-55.5	-33.1	-21.5	-44.8	10.8	82.3	-33.5	40.5	-35.6	-7.0	58.7	-4.7	-26.4	-62.6	22.2	0.5	-52.4	5.8	10.8	13.8	-6.5	0.2	-3.8	-30.3	-7.1	39.9	-17.5	-16.5 -> Z_262
38.3	-1.7	22.2	-13.0	48.1	68.0	45.2	44.2	-27.1	-8.5	62.6	-7.5	-23.0	-65.3	21.1	2.3	-55.3	-1.2	6.7	12.1	9.6	7.9	9.7	-36.3	-14.9	55.6	-14.4	-10.8 -> Z_782
52.5	-10.8	20.6	8.4	48.5	87.3	52.1	36.2	-47.3	-0.9	47.4	2.2	-30.8	-52.5	18.9	-2.2	-44.4	12.9	16.6	11.0	-22.6	-13.3	-24.6	-19.6	10.3	16.3	-21.8	-19.2 -> Z_710
55.5	-7.8	-7.7	46.8	-7.5	2.3	27.1	51.2	-39.8	39.7	-11.8	47.9	8.0	17.1	-1.5	7.8	16.4	-34.4	24.0	-55.5	-33.1	-21.5	-44.7	10.8	82.3	-33.5	-52.7	-10.3 -> Z_818
55.5	-7.8	11.6	46.8	-7.5	2.3	27.1	51.2	-39.8	39.7	-11.8	47.9	8.0	17.1	-1.5	7.8	16.4	-34.4	24.0	2.6	-33.1	-21.5	-44.7	10.8	82.3	-33.5	-52.7	-10.3 -> Z_882
-9.6	-65.2	-14.2	7.0	-4.6	4.7	-0.3	-17.7	-26.4	41.2	-27.2	25.7	24.2	49.0	-30.1	16.9	11.7	21.1	59.4	-64.1	24.5	-44.7	10.8	-33.5	-21.5	82.3	1.6	58.3 -> Z_541
back: -33.1	2.6	24.0	-34.4	16.4	7.8	-1.5	17.1	8.0	47.9 | Z_882
after: -64.1 | 24.5
which: 55.5	-7.8	11.6	46.8	-7.5	2.3	27.1	51.2	-39.8	39.7	-11.8	47.9	8.0	17.1	-1.5	7.8	16.4	-34.4	24.0	2.6	-33.1	-21.5	-44.7	10.8	82.3	-33.5	-52.7	-10.3 | Z_882
back: -14.2	-65.2	-9.6 | Z_541
back: 82.3	10.8	-44.7	-21.5	-33.1	2.6	24.0 | Z_882
back: -33.5	82.3	10.8	-44.7	-21.5	-33.1	-55.5 | Z_818
back: -21.5	-33.5	10.8	-44.7	24.5	-64.1 | Z_541

-29.6	33.9	-1.3	-58.6 : Z_355
37.9	-26.7	-12.0	25.3 : Z_981
-32.1	51.1	-12.4	47.0 : Z_961
-22.6	38.0	-26.7	-12.0 : Z_322
34.3	74.1	6.1	-58.8 : Z_344
-1.8	-37.3	54.2	-5.2 : Z_724
-4.6	96.2	44.2	29.2 : Z_995
back: -12.0	-26.7	38.0 | Z_322
back: -5.2	54.2 | Z_724

-13.6	0.9	0.8	-3.6 -> Z_800
11.2	-8.8	-17.4	-12.7 -> Z_456
-1.2	-5.5	-17.4	-3.6 -> Z_238
36.0	-37.8	-26.5	46.7 -> Z_285
0.9	1.0	-17.4	1.0 -> Z_212
-69.5	42.9	-44.7	5.5 -> Z_86
-26.1	17.1	-8.3	10.1 -> Z_141
-26.0	-21.7	55.2	-81.3 -> Z_453
-26.1	7.4	-31.0	-8.2 -> Z_91
-19.8	-2.3	18.9	-3.6 -> Z_938
-26.1	-2.3	28.0	-26.5 -> Z_223
back: 0.8	0.9 | Z_800
after: 18.9 | -3.6

-28.1	41.3	-73.8	-29.0  Z_112
76.5	75.7	65.4	-16.7  Z_792
25.3	-82.2	-60.3	73.4  Z_342
-60.1	42.7	-73.8	-29.0  Z_884
71.1	-66.2	81.0	87.2  Z_420
56.5	60.4	95.6	-34.4  Z_657
-41.2	85.1	-54.2	8.9  Z_270
73.2	-82.9	-4.1	-47.6  Z_563
59.1	53.7	0.5	12.7  Z_640
-16.9	-74.6	-45.4	91.5  Z_820
25.3	-82.2	-6.1	64.8  Z_50
-32.4	-73.2	-67.3	-15.5  Z_254
back: -6.1	-82.2 | Z_50
which: -60.1	42.7	-73.8	-29.0 | Z_884
back: 91.5	-45.4	-74.6 | Z_820
which: 25.3	-82.2	-60.3	73.4 | Z_342
back: 0.5	53.7	59.1 | Z_640
back: 60.4	56.5 | Z_657
back: 73.4	-60.3 | Z_342

